[[ 1.01 -2.16 -5.85 -5.87  2.08  4.21  2.74 -5.68  5.95 -3.99 -2.40 -4.56
   1.61 -3.55]
 [-0.24  0.30  5.96 -0.73  0.53  2.11 -2.01  1.81 -1.11 -4.30  5.30 -5.48
   3.92 -5.86]
 [ 0.63 -1.40 -4.27 -3.18  1.17  2.11  1.76 -3.31  3.41 -1.72 -2.12 -1.85
   0.39 -1.29]]
->
[[ 1.01 -2.16 -5.85 -5.87  2.08  4.21  2.74 -5.68  5.95 -3.99 -2.40 -4.56
   1.61 -3.55]
 [ 0.63 -1.40 -4.27 -3.18  1.17  2.11  1.76 -3.31  3.41 -1.72 -2.12 -1.85
   0.39 -1.29]
 [-0.24  0.30  5.96 -0.73  0.53  2.11 -2.01  1.81 -1.11 -4.30  5.30 -5.48
   3.92 -5.86]]

[[ 1.27 -2.87 -0.50  1.22  4.49  0.36]
 [-0.29 -3.38 -0.27 -0.55  0.08 -3.57]
 [ 3.51  3.16 -3.84 -1.09  1.57 -2.59]
 [ 2.70 -2.27 -1.97  1.42  2.06  1.23]
 [-3.37  1.82  0.53 -4.22 -1.97 -0.39]
 [-1.30 -0.83 -2.69 -0.25 -2.66  0.11]
 [-0.33 -1.61  4.26 -2.26  1.05  2.05]
 [-0.21 -5.22 -0.66  0.08  6.51  1.57]
 [-3.72 -1.76  2.65 -0.85 -0.27  2.06]
 [ 0.03 -2.51 -1.38  3.69 -0.20 -4.55]
 [ 0.31 -4.76  0.00  0.96  7.00  2.27]]
->
[[-0.21 -5.22 -0.66  0.08  6.51  1.57]
 [ 0.31 -4.76  0.00  0.96  7.00  2.27]
 [-0.29 -3.38 -0.27 -0.55  0.08 -3.57]
 [ 1.27 -2.87 -0.50  1.22  4.49  0.36]
 [ 0.03 -2.51 -1.38  3.69 -0.20 -4.55]
 [ 2.70 -2.27 -1.97  1.42  2.06  1.23]
 [-3.72 -1.76  2.65 -0.85 -0.27  2.06]
 [-0.33 -1.61  4.26 -2.26  1.05  2.05]
 [-1.30 -0.83 -2.69 -0.25 -2.66  0.11]
 [-3.37  1.82  0.53 -4.22 -1.97 -0.39]
 [ 3.51  3.16 -3.84 -1.09  1.57 -2.59]]

[[ 4.08  4.55  3.19  4.97 -4.63 -2.74 -1.42  5.08 -0.42  2.80 -0.75  2.84]
 [-3.20  0.79  1.19  7.33  2.15  7.67 -3.32  1.26  1.20 -4.32  3.15 -3.75]]
->
[[-3.20  0.79  1.19  7.33  2.15  7.67 -3.32  1.26  1.20 -4.32  3.15 -3.75]
 [ 4.08  4.55  3.19  4.97 -4.63 -2.74 -1.42  5.08 -0.42  2.80 -0.75  2.84]]

[[-1.58  2.73 -4.08  0.18 -2.44  1.05]
 [-1.01 -0.53 -4.79  1.33 -3.09 -0.36]
 [-0.82  0.45 -1.12  6.21 -2.10 -0.48]
 [-1.30  1.62 -4.13  2.71  1.66  3.76]
 [-4.50  3.58 -2.16  1.58 -0.04 -2.14]]
->
[[-1.01 -0.53 -4.79  1.33 -3.09 -0.36]
 [-0.82  0.45 -1.12  6.21 -2.10 -0.48]
 [-1.30  1.62 -4.13  2.71  1.66  3.76]
 [-1.58  2.73 -4.08  0.18 -2.44  1.05]
 [-4.50  3.58 -2.16  1.58 -0.04 -2.14]]

[[-5.21 -5.74 -1.93 -4.96 -6.03 -5.67 -5.49 -5.89  0.07  0.06 -5.60 -5.93
  -5.86  4.38 -0.02]
 [ 6.46  6.95  2.35  5.59  7.23  6.91  6.72  7.07  0.42  0.43  6.85  7.13
   7.09 -5.74 -0.58]
 [-1.01 -1.29  2.31 -1.30 -2.17 -1.34 -1.30 -1.46 -4.42 -4.42 -1.24 -1.46
  -1.44  0.84 -0.44]]
->
[[-5.21 -5.74 -1.93 -4.96 -6.03 -5.67 -5.49 -5.89  0.07  0.06 -5.60 -5.93
  -5.86  4.38 -0.02]
 [-1.01 -1.29  2.31 -1.30 -2.17 -1.34 -1.30 -1.46 -4.42 -4.42 -1.24 -1.46
  -1.44  0.84 -0.44]
 [ 6.46  6.95  2.35  5.59  7.23  6.91  6.72  7.07  0.42  0.43  6.85  7.13
   7.09 -5.74 -0.58]]

[[ 4.30  7.72]
 [ 2.51 -4.16]
 [-0.22  2.37]
 [-1.76  1.32]
 [-0.26  3.20]
 [-0.43  3.49]
 [ 3.80 -2.70]]
->
[[ 2.51 -4.16]
 [ 3.80 -2.70]
 [-1.76  1.32]
 [-0.22  2.37]
 [-0.26  3.20]
 [-0.43  3.49]
 [ 4.30  7.72]]
